[[13.1, 6.1, -4.0, -11.3, -13.0, -9.1, 0.2], [-0.4, 8.7, 13.6, 11.8, 4.3, -4.3, -11.4], [12.7, 7.4, -2.7, -11.3, -13.5, -9.4, -1.3]] => 6.1
[[10.56, -1.10, -15.55, 6.24, 21.77], [7.79, 7.38, 7.77, 7.33, 7.23], [9.55, 4.36, 8.15, -5.92, 20.43]] => -1.10
[[-12.18, -9.26, -11.82, 8.02, 12.64, 8.45, -7.06], [7.44, 2.97, 6.47, -2.27, -10.33, 12.26, -12.86], [-1.89, -4.23, -0.50, -8.26, -17.18, -8.10, -10.55]] => -9.26
[[-0.9, -1.8, -0.9, 1.8], [-0.8, -2.0, -1.3, 1.7], [-0.8, -2.0, -1.5, 1.6]] => -1.8
[[126.504, -25.951, 0.520, 43.955, -123.137], [104.108, -41.122, -57.407, 56.542, -61.799], [94.850, -10.939, 53.919, 7.986, -147.828]] => -25.951
[[0.391, -1.396, 1.654, -0.230, -0.047, -0.522, -0.056], [0.404, -0.341, 1.592, -0.228, 0.866, -0.522, -0.361], [0.816, -1.260, 1.084, -0.230, -0.687, -0.476, -0.703]] => -1.396
[[-1.23, -1.64, -1.84, 0.61, -1.62], [-1.82, -1.66, -1.60, 1.23, -0.62], [-1.90, -1.46, -1.31, 1.29, 0.02]] => -1.64
---
((810, 666, -58, 197, -643), (434, 434, -93, 189, -174)) -> -93
((58, 39, 56, 83), (31, 64, 23, 34), (51, 42, 31, 64)) -> 23
((12, 24, 11, 18, 3, 13, 12), (-23, 6, -2, -11, 38, -34, -5)) -> -2
((-26, -15, 30, -6, -38), (-12, -36, -9, -23, -38)) -> -9
((23, 37, 3, -9), (-32, -30, -35, -12), (13, 8, 7, 11)) -> -35
((75, 78, 43, 1, 6, 62), (71, 45, 23, 78, 61, 49)) -> 23
((271, 156, 729, 274, 258), (482, 917, 504, 304, 150)) -> 504
((4876, 1118, 4589, 1118), (8270, 2952, 1819, 8307)) -> 1819
---
4	24	53	66	43	-10
84	81	39	-20	-65	-72
: 4

12	62	24	-65
-1	20	-78	16
: 12

10	-84	-7	-71	-39
25	88	-11	89	7
: 10

-24	1	-110	2	0	27	22
6	0	2	3	-3	58	-1
: -24

36	23	-15	-9	-2
-47	49	2	-58	-105
: 36

-56	-79	-53	-16	22	-27	-45
9	-5	-30	-17	10	15	5
: -56

-12	-34	-11	-23	-66	26
-80	-4	-27	38	-14	50
: -12

49	-43	20	36	-14
103	-26	45	62	-31
: 49
---
[-94 -76  25 -47  33  13]	-47
[-30 -53  77   2 -45]	77
[ -56  -14 -104   18   51  -10   -1]	51
[ 80  66 -11  31  22]	-11
[-47  17 -91  90  11   8 -73]	11
[-36 -28  68  61 -82]	68
[ 33 100  43 -82  74  37  58]	74
[ 19 102 -82  26  84]	-82
---
[[  5 126  60 148]
 [223  97  49 219]] value 148, 223

[79 93 35 33 11] value 11, 79

[ 18   1 -40 -16  31] value 31, 18

[158  85 896 770 724 151 412] value 412, 158

[[ 95 207 114 224]
 [ 29 124  92 200]] value 224, 29

[-103  975 -670  823 -120 -840] value -840, -103

[125 228 207  60] value 60, 125

[[45  8 90 86]
 [60 77 55 81]
 [70 84 40 62]] value 86, 70

[6 8 2 1] value 1, 6

[1372 3413 4087 4898 9349 5934] value 5934, 1372
---
[[ -81.865  120.712  -82.698  -60.988   17.368]
 [  99.838  -29.024 -158.506   36.641   58.098]] ==> 17.368, 99.838

[[ 0.23  2.13 -0.56  2.03]
 [ 0.88  0.04  0.92 -0.21]
 [-1.88  0.51  1.08  1.92]] ==> 2.03, -1.88

[ 0.14 -0.14  0.16 -0.02  0.12 -0.07] ==> -0.07, 0.14

[-0.14  1.54 -1.78 -0.40] ==> -0.40, -0.14

[[ 217.3 -154.5  -67.8   43.2  -66.7]
 [-163.5   93.4   95.6   89.7 -180.8]
 [ 122.1   62.4   41.2   43.2  218.5]] ==> -66.7, 122.1

[  2.24  -7.38 -18.85   6.15  16.60   1.83 -19.78] ==> -19.78, 2.24

[ 0.7 -1.2  1.7 -1.9 -0.7  1.0] ==> 1.0, 0.7

[ 0.127 -0.012 -0.156  0.054  0.062] ==> 0.062, 0.127
---
[6857 7959 4859 1832] yields 4859

[[7906 3157 4494 8156 6280 6823]
 [7445 5794 6756 2952 4711 4863]
 [4605 7517 5145 8335 3075 3967]] yields 6280

[2 6 2 4 7 6] yields 7

[[-618  418  -91 -838 -279 -149 -212]
 [ 247 -138  512  193  125  -81  406]
 [  47  741 -298  -23 -659 -429   13]] yields -149

[[-13  16   6  32  28  44]
 [ 28 -18  47 -10   1  24]
 [-28   5  19 -27 -14  10]] yields 28

[-497  647 -944  837 -892] yields 837

[2576 8471 6838 1597] yields 6838

[6 1 6 9] yields 6

[[206 479 189 662]
 [715 229 191 945]
 [189 632 320 465]] yields 189

[  64  404  527 -521 -773] yields -521
---
[[ 66  28 -26  20]
 [-16 -59 -83 -84]] value -16

[[  8  65  57  -8  54 -34  65]
 [-71 -89  44  -9 -15  18 -21]] value 54

[[  8 -20 -28 -23 -36 -39 -94]
 [ -1  11 -21  19 -14   9  -6]] value -36

[-103  -38  -34  -62   66   33] value 66

[   8  -72   47  -61 -100   27] value -100

[-14  36 -24  25 -90 -56 109] value -90
---
 11.3    5.0   -5.9  -16.8
-20.7  -15.1   22.0   -8.5
 -6.3  -17.1   -9.5   -7.3
yields 22.0

 0.20   0.10  -0.01   0.01   0.08
-0.15  -0.04   0.07   0.05  -0.04
yields 0.05

 166.745   131.199    38.931     4.715   176.390
 107.881    58.946   166.063   157.922  -174.534
yields 157.922

 0.054   0.133   0.140   0.081   0.079  -0.075   0.003
 0.039   0.095   0.147   0.076   0.100  -0.070   0.009
-0.041   0.080  -0.156  -0.074  -0.218  -0.068   0.024
yields -0.070

-0.69   1.56   0.35  -0.10  -0.75  -1.22  -1.03
-0.61  -0.54   0.26  -0.40  -0.17   0.23   0.30
yields 0.23

 -0.630    1.541    6.643    2.575    2.995    2.259    6.774
 20.353   18.571   -3.087   21.095    3.533  -22.910   -2.393
  7.581    1.451    6.109    0.964    7.235   -1.479    3.230
yields -22.910

 1.405   1.014  -0.030   0.498
 0.606  -0.865  -0.364  -1.561
yields -0.364
---
[-101, -61, -84, 19, -78, -35, 15] value -61
[26, -84, -48, -1, -51, -34] value -84
[14, -59, 78, 63] value -59
[-8, 4, 76, 87, 20] value 4
[95, 26, 100, -91, 107, 68, -7] value 26
[16, -87, 103, 61, -38] value -87
[35, 66, 87, 37] value 66
